Here are some points:
Array([-5., 5., 40., -1., -23., 94., 4., -8., 10., -9., -3., 25., 0.])
Array([21., -9., -57., 29., 9., -2., 2., -39., -32., -19., -25., -3., -7.])
Array([-16., 28., 24., 33., 31., -11., -24., 25., 2., 1., -22., -29., -6.])
Array([32., -24., 50., -8., -29., -20., 8., -36., -11., -2., -29., -18., 3.])
Array([53., 21., -40., 7., 22., -20., -6., 21., -18., 9., 20., -8., -10.])
Array([2., 16., 24., -32., -17., -33., 13., 6., 12., 36., -11., -2., -7.])
Array([4., -1., 17., 49., -44., -53., 12., 35., 14., -21., -50., -9., 7.])
Array([-3., -8., -23., 18., 14., -31., 10., 27., 29., 9., -18., 15., 0.])
Array([-9., -56., -11., 28., -17., 111., 4., -21., -30., -33., 54., 29., 14.])
Array([18., -11., -41., 43., 8., 2., 4., -12., 0., 9., -23., 14., -13.])
Array([-9., 1., -16., -3., 11., -38., -18., 7., 6., 20., 9., -45., 15.])
Array([-16., -8., 47., 11., -58., 36., 13., 0., -20., -20., 6., -29., 2.])
Array([5., -42., 33., -31., -10., -22., 2., -4., 15., 15., -3., -22., 7.])
Array([7., -12., -86., 30., 30., 18., 21., -25., -5., 9., -7., 2., -20.])
Array([-38., 21., -7., -47., 17., -27., -3., 17., 10., -1., -10., 22., -11.])
Array([-7., 20., -1., -36., 0., -20., -21., 5., -12., -32., -20., -39., -1.])
Array([1., 3., 9., 24., -34., -44., -28., -33., -30., -43., -19., -43., 20.])
Array([-1., -8., -22., 29., -7., 52., 32., -27., -32., 4., 12., -16., -8.])
Then 16 other points, each followed by its number:
Array([22., 13., 47., -49., -21., -29., 41., -6., -7., 45., 4., -4., 2.]) 0
Array([48., 29., -3., -3., -10., -41., -18., 31., -18., -9., -11., -20., 5.]) 1
Array([-6., -50., 32., -13., -13., 127., 4., -14., -12., -19., 46., 33., 6.]) 2
Array([2., -25., 4., 33., -27., -49., -12., 37., 23., -34., -30., -10., 2.]) 3
Array([25., 8., -26., -6., 18., 17., 2., 15., 1., 23., 14., 46., -10.]) 4
Array([-8., -4., 43., 27., -23., -86., 19., 12., -2., 0., 59., -15., -7.]) 5
Array([8., 32., 10., -23., 8., -33., -16., -33., 10., 2., -11., -10., 16.]) 6
Array([-6., -4., -18., 31., -28., -33., 13., 25., 5., -53., -45., 6., 5.]) 7
Array([13., -1., 13., -32., 0., 8., -7., -18., 8., 23., 9., 32., 27.]) 8
Array([7., -32., 47., -59., 7., -16., 12., -24., 14., 37., -13., 7., 0.]) 9
Array([2., -46., -74., 56., 48., 9., -12., -28., 12., -7., -60., -1., -11.]) 10
Array([4., -15., -55., 41., -4., -31., 4., 35., 12., -52., -21., 7., 0.]) 11
Array([-11., -31., -29., 7., 36., 127., 11., -35., -9., 8., 38., 54., 0.]) 12
Array([-2., 21., -6., 0., 4., -41., -19., 22., 8., 8., -20., -13., -13.]) 13
Array([-12., -1., 38., 43., -32., -87., 4., 19., -5., -17., 59., -37., 5.]) 14
Array([-6., 55., 9., -26., 18., -21., -19., -25., 5., 11., -8., -6., 15.]) 15
Which three of these numbered points are nearest to each point below, looking only along the 5 directions in which the first points spread most? Their numbers follow each, nearest first.
Array([-2., -18., 48., 30., -42., -96., 3., 29., -3., -2., 74., -54., 2.]) > 14 5 1
Array([-3., -23., -56., 48., 12., 29., 0., 28., 19., -20., -34., 65., -1.]) > 10 11 4
Array([-10., 6., 8., 39., -25., 48., 22., -22., -14., -35., -8., -21., -4.]) > 7 11 8
Array([-9., -24., -24., -3., 32., -2., -12., -27., 16., -1., -31., 2., -2.]) > 4 6 8
Array([-28., 11., -21., -39., 18., -23., -16., 9., 3., -21., -9., -34., -8.]) > 15 6 13
Array([-18., -54., -31., 24., 38., 127., 4., -37., 0., 14., 41., 101., -11.]) > 12 2 4
Array([-19., -31., 24., -23., -26., 125., 11., -39., -23., -12., 40., 53., 10.]) > 2 12 8
Array([13., -4., 3., 19., -26., -44., 13., 38., 20., -21., -20., -16., 0.]) > 3 7 5
Array([-3., 36., 5., -52., 15., -33., -3., 26., 19., 25., 1., -6., -7.]) > 15 6 13
